(in the rows, 128 means zero)
Where one turn sends some rows of the set: a few examples, then the rows asked
Z956: [128 130 141 136 119 130 123 160 154 129 122 135 101 153 175 153 106 116
 139 125 119 136 107]
Z431: [114 140 155 116 133 132 125  96 115 126  93 167 103 151 179 137 119 132
 130 102 121 141 107]
Z28: [124 125 153 127 116 130 125 140 150 123 129 121 116 155 168 145  90 124
 136 123 124 126 116]
Z770: [133 141 144 123 114 126 132 113 122 111 112 158  95 142 157 158 142 119
 141 112 135 141 108]
Z793: [129 124 131 141 123 134 122 157 149 135 120 125 107 141 173 151 108 115
 143 135 124 139 106]
Z816: [134 135 130 132 120 134 130 112 112 120 109 144 102 124 157 156 143 122
 147 127 140 142 106]
Z778: [131 127 138 134 118 140 124 152 148 130 108 122 105 154 173 136  94 133
 140 130 116 118 114]
Z726: [ 91 119 137 142 129 128 128 115 144 122 108 141 110 142 158 117 105 133
 131 155 109 137 109]
Z641: [116 130 144 121 135 130 130  86 116 131  91 156 113 138 172 134 124 122
 136 110 131 152 108]
Z497: [130 128 142 130 114 131 128 146 157 125 110 125 105 161 169 136  95 125
 139 124 119 123 116]
Z363: [125 141 143 118 111 119 127 127 116 114 124 145  96 147 159 164 136 114
 143 109 129 136 109]
Z825: [125 127 150 129 119 139 120 147 142 126 128 119 114 150 171 146  89 133
 136 128 121 119 114]
Z342: [108 137 143 127 145 141 109 102 101 136  91 149  98 139 184 141 115 147
 127 112 116 135 106]
Z972: [106 139 153 121 139 129 114  96 114 127  94 157  96 153 180 140 116 137
 124 100 117 141 110]
Z503: [126 146 142 121 115 132 120 139 104 118 123 145  90 144 167 166 131 130
 141 114 120 124 105]
Z266: [124 143 146 128 139 149 115 105 107 128  89 160  93 138 180 145 123 150
 131 113 122 132 106]
Z173: [109 128 133 131 145 135 115  90 104 138  90 139 108 130 175 137 120 135
 133 117 126 148 108]
Z905: [126 134 129 127 115 124 127 123 110 121 121 132 104 131 156 161 139 113
 148 121 135 141 107]
Z426: [ 90 126 147 142 143 132 116 124 145 131 106 158 102 149 180 129 100 135
 122 141 103 145 102]
Z937: [ 90 122 151 137 135 137 118 118 132 125 122 138 116 141 168 127  91 145
 124 148 108 128 108]
Z165: [125 133 142 128 134 131 127  85 121 125  90 154 104 135 167 141 131 127
 135 110 137 152 111]
Z593: [125 121 143 133 121 139 121 143 140 130 126 111 119 141 168 144  91 130
 139 134 126 124 114]
Z409: [ 89 117 147 138 134 131 121 110 137 125 122 133 121 137 163 125  94 136
 126 149 114 137 110]
Z597: [ 88 124 159 132 132 130 120 116 140 119 123 144 113 150 167 128  91 141
 121 140 108 129 110]
Z36: [107 130 144 125 139 123 120  84 117 130  93 147 106 143 173 137 121 125
 129 105 127 153 111]
Z598: [129 140 145 115 110 124 137 121 116 116 118 155 104 143 161 156 137 112
 147 112 132 138 106]
Z212: [125 133 133 135 141 146 120  94 107 133  88 148 103 124 173 141 129 140
 136 122 133 143 107]
Z733: [130 147 148 115 114 137 128 135 105 119 118 159  97 145 169 160 132 128
 144 114 122 124 103]
Z85: [127 139 128 128 120 137 119 135  98 126 120 133  98 128 164 163 135 128
 147 127 126 128 104]
Z274: [ 90 119 140 145 144 128 120 115 148 133 106 151 108 141 174 126 105 127
 126 144 111 154 104]
Z74: [125 119 145 131 117 130 126 136 148 126 128 113 121 146 164 143  93 121
 139 129 130 130 116]
Z968: [132 149 147 123 118 139 124 127 111 113 112 162  88 143 167 161 136 136
 139 114 125 127 105]
Z656: [115 141 147 122 140 147 118 105 101 135  90 161 103 140 185 138 117 145
 132 114 117 132 104]
Z982: [131 122 135 134 115 129 131 140 157 128 109 119 112 153 165 134  98 119
 143 128 125 130 117]
Z339: [ 90 122 139 146 146 135 116 122 141 136 105 151 106 140 178 127 103 135
 125 147 107 147 102]
Z596: [ 89 123 145 137 126 123 129 115 150 116 110 149 106 152 159 118 103 131
 128 147 106 136 110]
Z383: [ 89 119 155 133 131 125 124 109 144 119 123 140 119 147 162 126  94 132
 124 140 113 138 111]
Z584: [135 142 133 132 123 146 122 126 101 122 109 149  94 126 166 159 138 138
 144 129 129 128 103]
Z78: [129 129 136 139 123 137 120 163 147 134 120 131 102 147 177 153 105 122
 141 132 119 133 105]
Z912: [128 125 136 138 119 127 126 154 156 131 121 130 106 149 171 151 108 110
 142 129 125 143 108]
Z771: [132 141 133 124 119 145 126 134  96 128 115 146 103 128 168 158 134 130
 150 128 127 125 100]
Z707: [131 122 131 137 119 138 126 146 149 133 107 114 111 147 168 134  97 127
 144 135 123 124 115]
Z951: [ 91 123 138 142 132 135 124 123 138 123 108 144 106 143 164 119 101 142
 130 156 103 128 107]
Z305: [132 134 130 124 115 133 134 120 106 125 115 142 110 126 159 154 139 114
 153 126 137 140 103]
Z406: [ 89 127 146 137 128 130 125 124 144 118 109 151 102 153 164 120 100 141
 127 147 100 127 108]
Z618: [123 142 153 122 132 133 123  96 121 120  92 167  94 149 175 144 126 137
 129 102 126 141 111]
Z727: [117 131 135 128 141 144 123  94 101 139  88 149 113 127 177 135 122 135
 138 122 128 143 105]
Z414: [ 89 123 147 141 141 125 120 118 151 129 107 157 105 150 176 127 103 127
 123 138 108 152 104]

Z951 turns into Z707
Z212 turns into Z816
Z727 turns into Z305
Where do these go?
Z793 turns into Z274
Z825 turns into Z937
Z363 turns into Z972

